Look-ups in named tables: a row name and a column name give one cell, copied from the table.

Table fop
cols = gage, bon
par: [126, 186]
sepu: [197, 145]
zafabuf: [219, 105]
kip: [166, 82]
buz: [105, 142]
zif: [175, 167]
luz: [181, 155]
ragup: [116, 221]
giziz: [124, 30]
gurofe: [121, 167]
gomo: [192, 253]
mapalo: [215, 123]

gurofe, gage: 121
ragup, gage: 116
ragup, bon: 221
kip, bon: 82
giziz, bon: 30
mapalo, bon: 123
zif, gage: 175
sepu, bon: 145
zafabuf, gage: 219
par, gage: 126
mapalo, gage: 215
luz, bon: 155
zafabuf, bon: 105
buz, gage: 105
par, bon: 186
sepu, gage: 197
luz, gage: 181
buz, bon: 142
Row with the largest bon: gomo

bel:
cols = setat, mefakug, salaten, sudo
likar: [-0.28, -0.58, 0.32, 0.45]
fonet: [-0.23, -0.60, 0.26, 0.46]
pom: [0.25, 0.66, -0.23, -0.45]
bil: [-0.25, -0.58, 0.29, 0.45]
pigu: [-0.29, -0.55, 0.32, 0.44]
mapu: [-0.66, -0.18, 0.65, 0.24]
lof: [-0.25, -0.60, 0.29, 0.47]
subovan: [0.25, 0.68, -0.23, -0.47]
zolebu: [0.23, 0.67, -0.21, -0.45]

What is the mefakug of likar in bel?
-0.58
What is the mefakug of subovan in bel?
0.68
What is the mefakug of mapu in bel?
-0.18
What is the setat of bil in bel?
-0.25
What is the sudo of pom in bel?
-0.45
What is the salaten of fonet in bel?
0.26
What is the setat of mapu in bel?
-0.66
What is the sudo of mapu in bel?
0.24
What is the sudo of likar in bel?
0.45
What is the setat of fonet in bel?
-0.23
What is the mefakug of zolebu in bel?
0.67
What is the setat of subovan in bel?
0.25
What is the setat of zolebu in bel?
0.23
What is the salaten of zolebu in bel?
-0.21
What is the salaten of subovan in bel?
-0.23
What is the salaten of mapu in bel?
0.65
What is the salaten of pom in bel?
-0.23
What is the setat of pom in bel?
0.25
What is the setat of likar in bel?
-0.28
What is the sudo of lof in bel?
0.47

Table vav
|  | loro | fedu | serit | bupu | fam | nif | bafev | nir | zenuner |
|---|---|---|---|---|---|---|---|---|---|
| lerabi | 71 | 65 | 136 | 70 | 75 | 129 | 68 | 137 | 134 |
| nudilir | 75 | 73 | 128 | 75 | 78 | 104 | 74 | 128 | 125 |
| mafi | 161 | 162 | 35 | 162 | 161 | 144 | 163 | 33 | 32 |
| vedoto | 74 | 73 | 127 | 75 | 76 | 89 | 74 | 127 | 124 |
| pezuru | 81 | 88 | 110 | 86 | 82 | 41 | 86 | 108 | 104 |
| movureb | 149 | 140 | 60 | 145 | 151 | 207 | 144 | 60 | 60 |
| guduma | 93 | 100 | 98 | 97 | 93 | 50 | 98 | 96 | 92 |
| romeb | 77 | 75 | 126 | 77 | 80 | 108 | 76 | 126 | 123 |
| tek | 134 | 137 | 61 | 136 | 134 | 107 | 136 | 59 | 57 |
| nuvo | 146 | 144 | 54 | 146 | 147 | 154 | 147 | 52 | 51 |

What is the nif of tek in vav?
107
What is the bupu of romeb in vav?
77
What is the loro of romeb in vav?
77
What is the fam of mafi in vav?
161
What is the nir of guduma in vav?
96
What is the fedu of movureb in vav?
140
What is the bafev of movureb in vav?
144
What is the fedu of tek in vav?
137
What is the zenuner of mafi in vav?
32
What is the fam of guduma in vav?
93
What is the bupu of tek in vav?
136
What is the bupu of lerabi in vav?
70
What is the fam of romeb in vav?
80
What is the nir of mafi in vav?
33
What is the loro of mafi in vav?
161
What is the fedu of pezuru in vav?
88
Row with the largest bupu: mafi

lir:
fields: virad, kuz, ziz, kes, namumu, pid, vofuna, kova
vir: [129, 102, 97, 126, 173, 184, 122, 141]
talup: [169, 104, 152, 141, 176, 176, 154, 195]
toli: [156, 104, 144, 144, 89, 191, 165, 151]
tiled: [129, 100, 162, 147, 133, 147, 129, 134]
sov: [163, 132, 165, 156, 154, 193, 60, 164]
zabu: [163, 105, 143, 158, 203, 240, 225, 134]
gisot: [105, 101, 99, 152, 183, 175, 104, 131]
kidenoz: [157, 82, 131, 95, 187, 210, 167, 128]
tad: [146, 108, 82, 184, 133, 186, 138, 224]
renikud: [135, 107, 111, 150, 134, 135, 130, 147]
dini: [204, 51, 148, 149, 137, 217, 244, 124]
zuv: [140, 135, 120, 139, 101, 185, 110, 102]

kes of kidenoz = 95
kova of talup = 195
kes of tiled = 147
ziz of renikud = 111
kes of tad = 184
kuz of talup = 104
ziz of gisot = 99
Which row has the largest virad? dini

tisa =
|  | der | kadevas | vosuna | gefubov |
|---|---|---|---|---|
| fodoma | -0.604 | -0.053 | -0.190 | -0.862 |
| kinadi | -0.399 | 0.132 | 0.092 | -0.177 |
| dev | -0.162 | -0.004 | 0.062 | -0.303 |
| gavefu | 0.217 | 0.238 | -0.020 | 0.298 |
| pazi | 0.447 | 0.162 | -0.122 | 0.010 |
| kazod | -0.059 | -0.029 | -0.759 | -0.581 |
| fav | 0.097 | -0.614 | 0.161 | 0.599 |
| numobi | -0.017 | 0.137 | -0.065 | 0.004 |
| ruvifam | -0.184 | 0.000 | 0.171 | -0.291 |
| difotag | 0.665 | -0.367 | 0.137 | -0.052 |
| kaleze | 0.204 | 0.170 | -0.051 | -0.063 |

fodoma, vosuna: -0.190
kaleze, kadevas: 0.170
fodoma, gefubov: -0.862
pazi, der: 0.447
ruvifam, vosuna: 0.171
difotag, gefubov: -0.052
kazod, vosuna: -0.759
kazod, der: -0.059
Row with the largest kadevas: gavefu

Table daremev
,nifo,gorarof,suzini,tamob,nitule,tufemu,par,pul
ratanup,51.935,65.471,60.302,70.129,71.581,53.760,59.639,74.886
demodu,94.640,75.528,78.876,59.844,88.481,57.289,57.734,50.059
bana,54.578,63.157,63.962,46.093,59.680,53.874,69.239,36.253
zavupev,98.839,75.419,39.080,93.637,69.026,75.971,70.851,92.064
dibifa,56.413,69.398,31.520,82.935,58.454,60.723,76.606,82.737
fis,46.478,32.727,65.028,48.021,14.542,91.929,58.009,60.099
kiza,91.352,65.280,65.186,53.017,58.393,72.558,68.753,40.251

bana, suzini => 63.962
zavupev, suzini => 39.080
bana, nitule => 59.680
dibifa, nitule => 58.454
kiza, tufemu => 72.558
bana, par => 69.239
dibifa, par => 76.606
dibifa, tamob => 82.935
fis, nifo => 46.478
ratanup, gorarof => 65.471
kiza, tamob => 53.017
demodu, pul => 50.059
demodu, nifo => 94.640
zavupev, pul => 92.064
bana, tamob => 46.093
demodu, tamob => 59.844
zavupev, tufemu => 75.971
zavupev, nitule => 69.026

gopona:
       loseto  gofegi  nanubu  vavikel  feli  luvuk  resesuv
ninoz     165      46      70       91   186    114      140
gose      121      52      63       67   114    114      128
tuzo      198      47      90       58   140    114      113
ger        72     115      72       84   149    114       72
voka      134      65      49       45   211    114      111

What is the feli of voka in gopona?
211
What is the vavikel of ninoz in gopona?
91
What is the resesuv of gose in gopona?
128
What is the gofegi of gose in gopona?
52
What is the resesuv of tuzo in gopona?
113
What is the loseto of ger in gopona?
72

vuzomi =
columns: nisez, kevim, raf, nomip
mami: [126, 15, 140, 143]
foran: [214, 30, 150, 117]
vosuf: [142, 42, 143, 175]

What is the raf of vosuf in vuzomi?
143
What is the nomip of mami in vuzomi?
143
What is the nisez of foran in vuzomi?
214
What is the nisez of mami in vuzomi?
126
What is the nomip of foran in vuzomi?
117
What is the kevim of mami in vuzomi?
15
What is the nisez of vosuf in vuzomi?
142
What is the kevim of vosuf in vuzomi?
42
What is the raf of foran in vuzomi?
150
What is the kevim of foran in vuzomi?
30
What is the nomip of vosuf in vuzomi?
175

nok =
	rem	manu	narame	gev	mifepom	kupufat	kag
zafiduv	-4896	-29879	22516	-4158	1987	10917	4176
nuf	-10870	14377	4217	58788	2167	-33368	23075
gib	17723	33644	4385	35215	6062	-5441	14392
gasopo	-4704	27889	13697	-10288	12413	11809	46258
nupivi	33062	34032	12097	36091	-23827	-6350	14591
ketor	-16165	-4264	15316	-43420	-3170	22228	-25941
zom	10314	12132	-32016	2383	-26929	-34459	16800
modolu	1503	-22043	-27363	35576	7147	-21535	-5714
pav	-18266	-16135	44132	-38525	-2120	44706	-61206

ketor, manu: -4264
zafiduv, kupufat: 10917
nuf, manu: 14377
modolu, rem: 1503
modolu, narame: -27363
zafiduv, narame: 22516
zom, gev: 2383
nupivi, mifepom: -23827
modolu, kag: -5714
gasopo, mifepom: 12413
nuf, narame: 4217
ketor, kupufat: 22228
modolu, kupufat: -21535
pav, manu: -16135
gib, narame: 4385
gib, kag: 14392
nuf, kupufat: -33368
zom, manu: 12132
zom, narame: -32016

